128 stands for zero in the data rows.
Here are some rows, each followed by its group. Groups can overlap.
[160 114  85 165 168 110 109 116 152 165 161 140 103  97 142 108 133 106
 135 104 145 163 119 132 107 148 138 142 164 178 129  94 118  85 127 119
 134 129 101 120 144 138 116 122 122 160 136 125 125] p
[143 147 151 110  98 164 124 129  93  99  94 133 134 127 139 125 176  99
 153 133  96 104  98  84 161 134 130 133  85 108 109 118 104 116 122 156
 111 129 112 166 147 154 144 105  96 102 169 149 156] l
[ 68  12  82 162 220 107 146  84 248 163 237  65  34 146 124 188   9 171
  54  75 235 209 220 233  23 157  94 153 240 180 227 165 206 159 144  31
 163 114 183  22 138  33  83 228 224 109  59  44  33] t
[142 176 157 117 102 128 126 147  94 128  99 154 140 118 136  94 171  96
 162 129  75 102  94  94 165 109 142 149 102 115  94 123  88 105 138 170
 120 131 105 171 131 169 136  88  99 146 133 150 159] x
[108  84  87 164 175  86 127  95 174 143 180 127 107 119 121 138  81 154
 109  84 170 206 136 192  74 127 132 119 189 190 152 111 141 108  94 101
 156 155 116 101 140 103 146 153 141 161 120  95  99] h
[123 227 239  14   0 173 139 207  42  16  21  91 209 145 126 132 204  73
 113 236  27  15 105  32 207 164 135 134   0  10  91 187 123 209 200 159
  73 104 167 189  73 152 125 103 125  62 136 199 174] l
[132 104  86 176 166 104 135  80 155 169 152 124  93 131 145 137 104 153
 144 128 152 159 125 153 110 135 132 118 166 185 122 116 119  89  73 122
 130 119 106 128 143 126 130 128 135 173 124 100 133] h
[106  97  92 167 176  98 104  89 159 181 172 122 102 104 125 123 105 150
 146  93 156 172 126 147 124 112 124 129 159 172 119 131 117  92  90 122
 178 158  97 122 147 129 128 126 114 151 133 103 117] h
[135 105 104 192 171  91 126  75 148 168 159 143 115  94 139 143 109 119
 141  85 157 181 123 160 124 128 143 103 148 183 130 101 127  95 110 131
 112 130 101 124 161 126 159 137 107 151 120 109 122] h
[112 166 165  84  88 154 112 149 101 121 107 118 158 143 133 141 150 123
 121 149  98 112 110  94 160 150 121 148 112 107 114 131 124 136 159 158
 108 131 134 147 115 151 142 108 125 113 118 127 145] z
[178 166 137 104  98 110 105 143  84 139 110 168 168 134 132  67 166  92
 177 164  79 135  84  89 171 124 156 101  96 119  89 109  74  88  95 176
  82 132  82 174 118 175 162  83  86 136 147 154 182] x
[ 97 151 150 124 113 166 110 139 123 104 110 109 144 145 125 164 138 130
 117 143 120  90 143 124 138 142 127 141  98 101 145 152 150 164 157 126
 129 117 157 123  92 114 128 135 139 110 142 122 114] m
[143 107  92 153 160 105 126  98 139 172 117 159 153  99 126 130 142 122
 143 102 140 181 108 138 122 120 142 121 166 155 106 106 104  98  76 161
 129 127  91 138 147 153 152 100 110 155 152 132 162] p
[159 166 135 144 100 143 122 139  71 151 110 133 133 136 145 108 153 119
 161 133  79 119  87  95 164 116 155 124 100 132  82  96  89 114 125 148
 113 135 106 173 109 157 166  82  99 134 157 156 157] z
[167 103 100 171 163 104 121 104 133 173 139 125 107  86 115 118 126 128
 158  86 129 179 123 159 120 129 138 119 173 178 122  91 116  95  90 141
 158 140  99 125 126 139 160 117 125 184 150 129 120] p
[128 145 148  92  96 110 124 154  79 100 116 156 165 132 123 133 144 139
 150 161 101  93 119  92 148 117 133 116  93 103 114 141 115 130 132 147
 108 115 132 148  97 154 140 125 117 102 146 127 149] l
[103 101 134 104 129 132 164 131 141 109 124  92 114 169 149 157 120 119
  73 136 138 106 153 139 105 139 112 146 126 129 167 193 164 158 169  97
 130 119 165 115  92 105 102 166 166 113 106 100 103] s
[107  95  82 176 188 102 142  89 157 180 151 120 109 129 114 132 103 173
 131  87 172 185 146 159  81 141 122 133 202 184 150  95 144  89 107 102
 150 133 124 101 152 114 112 137 150 170  99  68 111] h
[160 203 146 101 102 129 117 142  54 143  64 187 186 107 124  81 182  89
 198 144  70 117  52  62 198 116 167 107 100 132  70  88  52 104  79 196
 121 163  68 194 136 199 167  58  47 167 174 198 196] l
[165 155  95 165 147  94 108 116  99 178 131 215 141  78 119  71 174 101
 193 131 107 188  59 130 157  98 149  93 152 177  64  65  64  57  56 180
 124 173  58 175 146 184 160  50  62 181 185 136 172] m
[119 173 167 119  91 143 137 154 110 112 112 139 155 133 129 121 155  94
 133 152 109  88 119 101 152 142 138 129  95  90 127 147 120 140 162 140
 129 136 137 151 123 143 127 114 111 118 129 100 142] z
[139 171 149 126 102 132 132 139 122 105 113 133 149 143 133 101 159 115
 134 133 103  96 116  75 154 124 132 141  96 108 113 113 117 132 151 145
 104 120 133 151 121 147 126 115 115 108 134 160 149] z
[150 194 156 114  95 138 131 140 105  94  85 143 148 113 135 128 162 110
 131 154 102 119  99  83 160 137 122 126 113 113 115 136 120 150 129 153
 107 142 119 149 129 148 139  98 105 116 153 149 145] l
[ 91 131 148 105 122 148 137 156 129 102 141 122 121 152 124 137 123 114
  91 125 128  96 143 111 122 155 104 137 117  99 139 137 148 150 144 112
 136 127 154 114 122 109 114 139 139  76 100 145 105] m
[136 122 161 101 124 142 129 148 137  92 126 104 128 147 143 149 119 113
 105 137 123 119 154 126 129 155 119 152 124 117 139 155 160 154 146 103
 106 137 153 119 106 106 125 145 149  83 108 135 135] m
[115 148 193  90 108 145 119 133  99  88  95 141 163 162 142 125 154 120
 109 132 111 103 129 116 129 129 131 144 113 103 122 149 140 163 143 123
 118 115 137 133  91 137 113 118 119 111 141 149 148] z
[131  83  67 153 175  97 145  97 162 177 177 154  94 123 123 135  93 146
 127 110 156 147 135 155  97 138 128 139 169 174 151 135 124 111  84 110
 125 142 115 119 176 127 122 131 132 153 115 102 120] h
[142  86  83 169 175 102 123  89 144 192 171 121 103 115 131 117  87 150
 135 104 156 172 122 161 102 131 158 123 169 178 134 118 124  80  96 116
 135 136 105 109 143 137 127 126 127 155 123 102 129] h
[160 141  99 164 144 113 130  71 115 186 135 173 148  88 118 111 172 110
 179 106 115 135  86 117 151  96 138 114 137 159  93 131  81 103  63 175
  96 141  68 166 134 167 135  99  86 162 185 138 164] s
[146 169 158 102  85 146  96 142  98 105  99 144 137 121 115 116 133 104
 135 149  96  87 116 122 163 112 127 138  96  88  98 140 125 143 156 153
 110 134 130 147 110 138 136 123 132 108 128 170 121] z
[156 119  64 139 158 115 125 100 135 177 147 149  96 120 119 128 114 114
 155  92 133 167 104 142 134 135 159 120 152 163 126  77 104  88  88 132
 150 152  90 135 145 146 104 120 107 148 151 136 123] p
[135 108  90 163 155 103 117 104 127 178 136 167 136  93 133 120 119 122
 157 100 132 137 109 121 153 118 136 140 151 160 112  69 109 101  88 141
 145 151  88 139 156 144 152 115 104 183 136 131 135] p
[146 104  94 169 176 130 106  97 152 160 172 130 112  92 138 128 108 129
 143  80 156 154 112 150 115 120 124 116 188 174 136 110 119  81 104 144
 157 139 114 114 154 126 138 123 132 163 130 106 125] h
[117 154 162 118  98 150 132 133 106 100 101 110 141 148 125 116 155 114
 131 134  97  97 125  93 161 139 130 112  98 102 117 134 127 130 153 113
 135 130 133 149 106 139 141 113 129 104 112 156 163] z
[115 128 152  92 118 180 132 116 159  99 127  98 147 148 121 131 107 143
  93 149 156 150 165 140 122 135 119 140 121 109 157 165 161 155 147 103
 134  98 154 108 105 114 122 147 174  76  95 121 102] s
[112  56  78 193 218  97 162 102 206 143 212 107  50 118 148 183  30 155
  94  59 216 200 197 237  43 146 113 135 219 182 185 141 180 116 128  69
 141 122 163  60 161  69 121 184 193 103  74  53  45] t
[ 73  80 137 121 147 116 147 110 184 100 188  59  71 170 111 170  63 160
  65 111 183 120 194 183  73 151 108 143 159 122 214 180 194 169 171  59
 135 114 188  68 116  56  92 186 199  93  80  85  58] h
[189 154 104 145 145  97 116 126 109 173 147 174 145  82 127  79 145 137
 175  96 113 185  80 112 153 104 164 109 146 173  94  87  81  68  80 167
 131 146  78 159 160 155 139  91  88 159 158 114 141] s
[ 97 120 152 114 115 144 130 138 154  90 158  96 115 128 133 153 104 145
 111 129 152 137 148 145  98 131 110 158 127  93 156 134 160 148 180  96
 142 123 154  99  94  90 130 154 166  83  69  88 104] s
[122 108  79 160 175  93 138  89 149 157 162 147  88 100 124 140 101 154
 136 101 154 159 129 161  99 124 153 133 177 166 133 115 114  75  81 129
 129 135 113 102 156 114 118 130 125 152 126  91 115] h
[160 120  95 154 149 126  98 125 120 157 133 151 122  86 149 119 153 151
 149  82 128 180  95 107 141 114 143 113 143 170  88  92  80  74  75 162
 110 155  88 153 154 158 177  87  81 182 152 121 135] s
[137 155 124 116  95 158 127 138  99 114 112 114 135 125 132 128 155  98
 156 148  99  91 111 106 168 113 155 109  99  94 102 123 107 122 147 147
 125 122 117 150 138 155 123 113 111 131 111 163 124] l
[152 114  61 177 164 109 112 102 147 169 146 141 138  90 119 108 118 132
 147  86 155 161 128 148 108 116 143 119 160 188 118  90 114  93 110 125
 129 141  96 124 175 130 114 117 138 167 132 134 113] h
[179  73   0 229 254  78 103  63 181 255 184 195  82  92 141  96  66 156
 166  31 186 240  94 192  95 123 177 130 239 255 107  28  93  26  25 150
 185 177  53 105 194 135 162 110  87 249 145  88 138] t
[122  83  86 170 189 122 109  95 160 184 170 122  91 134 133 107 102 144
 139  68 169 168 139 180  80 125 135 115 180 169 131 113 134 102  97 103
 161 116 122  96 141 102 105 137 127 154 121  82 115] h
[118 161 164  88  93 135 129 159  96 107 100 108 169 145 146 111 160 103
 126 147 102 105 119 104 153 138 128 120 103 104 122 141 113 125 135 146
 127 150 124 159 114 140 132 113 122 116 129 148 143] x
[ 77  75 118 142 154 158 138 108 196 122 177  71  88 156 125 182  56 170
  67  93 185 114 209 194  50 153 122 120 146 107 194 194 201 175 171  53
 146  86 191  61 119  55  77 202 209  85  80  70  50] h
[137 172 161 103 101 142 115 139  66 101  76 147 139 121 129  82 150  77
 157 165  87 113  85  84 160 127 119 136  84 114  92 118  95 115 121 160
 125 140 105 176 118 171 150  99  86 145 152 159 163] x
[147 135 139 111  91 136 123 135  92 128  89 146 161 131 144  87 148 100
 151 142  87 120  96  73 161 130 138 134 110 109  83 140 109 136 135 164
 122 143 104 168 132 160 131 107  98 130 139 157 148] l
[108  69  67 197 186 132 131  76 169 145 160 132  87 119 147 158  77 130
 127  91 173 179 148 161 102 119 152 124 173 170 153 138 137  73  89 121
 147 143 111 113 135 106 137 152 136 163 142 109  97] h
[102  92 148 117 137 158 154 105 165 104 172  87  95 138 131 163  70 163
  57 127 151 115 182 162  73 165 100 140 147 116 183 143 170 161 165  81
 135  95 182  73  99  80  94 183 173  92  79 122  99] p
[135 154 161  95  97 138 133 161 102 111  95 126 168 131 148 130 157 149
 144 169  92  90 118 112 154 117 128 123 109 101 124 128 116 156 151 144
 121 120 121 137 119 146 123 118 115 116 132 125 144] l
[133 152 143  95 102 136 120 154 109 103  97 125 159 140 130 136 159 110
 126 150 115 107 127  88 140 117 114 151 105 109 120 152 124 167 154 133
 105 146 132 141 102 127 137 127 130 113 107 169 153] z
[119 157 150 103  88 137 129 167  86  98  97 131 130 109 125 113 174  99
 153 150  97 114 106  82 151 150 124 142  92 109 111 121 125 141 156 136
  90 128 122 150 127 137 127 120 119 108 152 171 136] x
[145 141 155 122  92 131 122 160  97 109  95 123 137 150 153 115 158 137
 153 152  90 106 112  97 150 119 115 139  95  91 101 122 119 135 140 150
  81 144 127 157  96 152 141 110 127 113 125 166 153] x
[159 176 129 141 112 137 145 144  81 142 112 153 188 122 114  92 168 100
 166 169  93 122  82 107 171 108 130 118  91 120  90 100  83  93 118 172
 112 136  88 161 130 182 195  82  90 132 145 148 134] z
[130 103  86 153 173 102 107  92 150 160 164 145 123  95 141 100 102 160
 128  99 165 180 128 171 107 138 138 123 170 178 132 110 122  88  94 117
 140 126 110 112 128 128 156 134 132 162 140 124 103] h
[148 155 139 116  90 135 125 142  86 132  80 142 154  95 134  94 175 116
 140 152  96 133  87  88 169 119 154 128  69 133  88 107  96 117 123 174
 107 120 109 159 138 165 154  89  97 120 153 167 146] x
[ 85 113 165 127 122 129 137 141 150  98 120  84 116 152 120 144  96 133
  94 116 140 101 142 140 112 146 102 104 123 100 148 142 143 186 170  95
 124 126 150 103 128 111 118 161 155  92 104 133 147] m
[147 163 139 102  95 130 125 159  93 106 105 109 129 145 126 111 156 107
 136 176 104  91 105 105 154 103 123 104  92 111 107 122 118 134 135 151
 109 125 119 158  89 148 116 127 108  97 153 142 156] l
[145 155 173 139  98 144 115 149 113 100  76 134 147 119 126 128 155 116
 124 175  97 108 117 107 160 131 139 123  92  92 116 145 115 128 170 151
 127 122 129 156  91 136 108 104 134 126 131 143 150] x
[175 175 129 143 105 141 111 152 101 145  94 170 169  97 140 111 177 107
 151 129  81 123  89  82 178 111 153 102 107 137  76  75  73  78 106 198
 109 125  91 184 136 177 150  85  70 177 151 146 195] l
[145 145  84 149 143  94  86  93 119 173 115 162 134  94 126  87 137 119
 151 120 117 177 105 114 124 117 126 106 148 167  96  87  94  99  72 145
 108 148  84 151 170 156 152 104 100 193 168 153 158] s
[125 132 162 133 117 140 108 145 134 126 135  97 145 133 127 123 135 142
 139 127 117 104 134 119 117 125 124 138 104  88 132 180 145 152 158 112
 101 115 145 126  98 114 133 134 121  92 132 122 141] m
[145 169 166  96  93 134 134 149  98  95  96 151 156 111 127 149 150 105
 128 168  98  76 110  77 157 139 131 120  95  91 103 140 113 130 138 128
 104 115 129 151 107 165 145 102 119 116 122 156 145] x
[ 88  82 119 137 157 157 171 125 191 121 184  56  73 146 131 186  64 171
  69  86 201 118 209 180  51 127  99 125 162 129 204 182 211 176 185  58
 140 105 201  55 107  64  95 206 181  69  97  61  78] h
[124 148 143 110  95 141 130 147 103  99 112 173 155 131 116 109 150 139
 125 119  99  99 120 102 156 146 137 129  84  86 111 131 115 150 131 137
 113 149 125 135  97 146 133 111 115 125 154 140 139] x
[134 113  91 163 160 114 114 132 127 157 141 158 113  84 129  95 137 148
 159 104 143 157 112 139 132 116 149 112 170 163 103  87 101  93  99 150
 147 151  89 137 142 143 179 103  98 165 127 100 149] p
[141  87  92 160 164 123 128 113 140 174 135 143  96  92 115 133 101 116
 127  81 150 189 122 150  98 107 117  98 181 170 118 100 123 108 124 130
 125 113 104 124 133 117 141 120 121 161 143 108 101] h
[ 79  98 144 136 141 143 140 136 172  99 178  89  97 166 136 154  89 170
  67 103 168 105 176 166  76 154  86 154 159 121 184 182 190 164 164  73
 126 129 177  76 111  76  68 175 173  93  60  89  94] p
[ 85  96 150 120 142 117 161 119 164 107 143  99  98 147 137 155 107 153
  78 159 172 112 169 158  99 168  92 154 145 116 178 173 171 144 151  87
 135 122 179  74 128  83 111 179 171  87 106  98  92] p
[150 175 125 117  98 108 107 130  87 146  74 167 144 129 137  97 157  79
 166 147  87 102  88 116 165 108 136 105  95 101  85 105  83  88 105 165
 124 118  91 164 115 164 149  93 104 147 173 157 180] z
[172 180 122 131 106 114  97 151  61 137  62 168 158 113 132  80 171 106
 167 145  85 165  74  82 194 128 155 112  85 137  76  75  72 105  99 177
 112 177  80 187 132 184 157  60  78 169 184 143 192] l
[170 175 136 135  90 100  92 151  72 140  79 182 195  77 128  64 204  95
 205 154  73 130  49  74 192 125 166 100 102 137  45  72  68  70  85 201
 140 151  61 195 159 208 194  59  66 172 184 163 180] l
[ 65  88 124 150 141 158 135 119 187 125 177  86  81 181 129 173  95 176
  77  96 178 122 191 155  87 124 129 136 154 115 190 164 194 162 156  62
 135  96 183  72 125  66  87 188 187  88  66 103 106] h
[153 185 120 105  93 136  92 130  87 125  90 171 169 115 129 115 155 101
 180 132  89 127  80  78 181 101 135  79 110 141  80 110  90  94 110 181
 100 150  83 174 131 172 110  79  79 175 158 172 180] x
[130 109 159 114 130 149 121 120 154 111 124 115 131 152 116 146 120 151
 100 154 131 106 152 132 121 117 132 139 113 113 141 147 145 153 147 112
 136 127 170 109 114  91 112 145 148 106 103 145 120] m
[ 38  66 131 144 176 125 149 108 186 112 189  79  59 172 107 187  29 168
  45  96 217 131 225 213  49 143 104 131 181 131 227 198 225 196 185  38
 157 108 202  38 109  36  77 216 216  68  67  64  60] t
[164 153 137 148  96 106 132 145  92 164  86 127 177 123 119 110 159  81
 180 144  84 112  91 107 169 122 144 117  97 119  81  88  95 130 114 183
 111 121  95 178 101 172 148  97  91 148 150 140 159] z
[155 128  72 142 157 111  91 116 143 168 158 154 103 109 144 127 112 137
 143  77 137 195 123 139 132 131 142 157 161 161 108 123 114 108  95 147
 136 110 107 136 165 150 134 115 128 166 143 126 122] p
[ 72 112 243  60  84 172 161 159 172   2 134  56 111 218 121 183  95 135
  22 167 168  32 228 160  83 161  68 180  67  45 216 244 225 241 241  36
 138  67 245  58  98  47  93 229 228  16  70 108  63] m
[141 156 110 126  99 146 123 126  76 133  77 152 155 109 148 120 166 101
 167 139  84 107  93 102 155 114 144 111 111 130  84  96  96 129 104 167
 102 142  97 169 127 178 148  86  93 120 160 148 171] z
[101 173 134 109  85 167 114 138 101 112  88 119 140 135 132 139 167 129
 136 152 107 101 114  97 157 104 129 113  98  85 128 137 117 131 127 157
 101 142 123 148 122 137 142 121 125 117 161 152 128] z
[161 173 148  98  91 153 149 144  95  93 111 125 154 138 121 127 156 105
 129 140  88 114 121 103 159 161 108 116  96 110 109 101 109 103 141 143
 121 112 121 153 138 140 133 128 122  96 132 153 153] l
[136 132 146  99  97 162 120 125  94 116 104 112 147 120 130 117 155 118
 137 165  96  72 110  99 162 114 135 129  88 108 117 128 126 128 150 153
 112 146 136 149 133 137 113 114 124 141 144 131 145] l
[196 150  79 157 144 122 107 104 110 180 104 164 170  86 142  93 161 101
 194 102 110 160  76 101 152 123 155 124 142 189  76  65  76  75  61 173
 102 165  73 168 154 175 175  82  74 178 127 153 170] m
Which 5 groups are nearest to each row below, nearest first, going by the distance to the centre of the group?
[146 149 143 107 110 146 144 150 113 100 104 122 120 163 149 160 148 127
 122 143 107 110 137 109 138 131 120 143 102  85 130 148 130 154 151 118
 120 107 147 131 127 122 119 127 146 110 141 118 119] m z x s l
[127  86  81 160 181 114 118 122 158 169 160 161  94 103  98 131 107 151
 124  94 155 169 141 177  96 119 118 143 188 183 136 108 132 107  75 111
 164 112 119 122 159 126 117 144 122 136 140 100  91] h p s m t
[ 91 109 156  90 108 173 150 130 122  98 116  83 145 150 130 144 121 116
 108 155 128 117 146 127 119 133 124 134 106 102 155 160 149 162 167 110
 137 119 161 102 126 111  99 150 147  88  87 137 117] m s z p x
Which 4 groups are nearest to each row below, nearest first, going by the distance to the group's nearest row?
[124 156 144 112 106 146 122 123 108  97 105 111 124 140 146 142 146 144
 121 155 121 116 143  94 130 115 120 144  85 105 130 140 142 181 149 138
  88 127 153 124  95 122 118 134 144 100 113 143 132] z m l x
[104 147 146 104 112 144 145 149 111 113 111  99 133 135 130 138 143 139
 123 138 128  91 146 126 109 139 114 144 107  97 144 156 140 157 156 122
 103 121 146 122 123 123 124 151 147 124 119 136 104] m z l s
Which 5 groups are nearest to each row below, nearest first, going by the average distance to the group's rows?
[ 93 108 121 127 140 138 124 116 169 116 163  95  90 146 114 155  81 150
  71 118 178 130 176 146  87 154 127 147 148 112 183 176 182 190 190  78
 152 110 184  66 105  76 120 183 183  78  98 108  79] h p m s t
[120 177 128 131 104 122 103 143  94 126 101 149 160  95 121  98 147 139
 150 165 104 111  92  75 176 122 121 101 107 122  91 109 109 126 104 173
 124 123  96 167 126 171 158 101  85 151 147 149 136] x z l s p
[201 219 142  77  48 131 103 163  12  88  22 194 198 115 143  78 243  43
 219 199  10 116  23  10 246 130 167 115  42  90  19  59  35  68  82 218
  72 170  58 250 134 234 195  27  27 187 176 205 240] l x z s m
Which 4 groups are nearest to each row below, nearest first, going by the average distance to the group's rows?
[161  25   0 248 255  59 110  61 199 255 225 180  40  49 141 116  59 168
 159  38 204 255 116 217  81  92 149 109 248 255 123  59  98  24  13 132
 176 179  62 103 209 125 150 108 107 221 139  88 136] h t p s
[ 56  77 148 101 148 164 142 118 193  99 181  86  74 162 114 172  71 155
  62 102 187 145 189 183  63 140 105 157 145 117 195 196 199 177 165  68
 179  91 191  59 110  51  72 191 197  70 102 101  66] h t p m
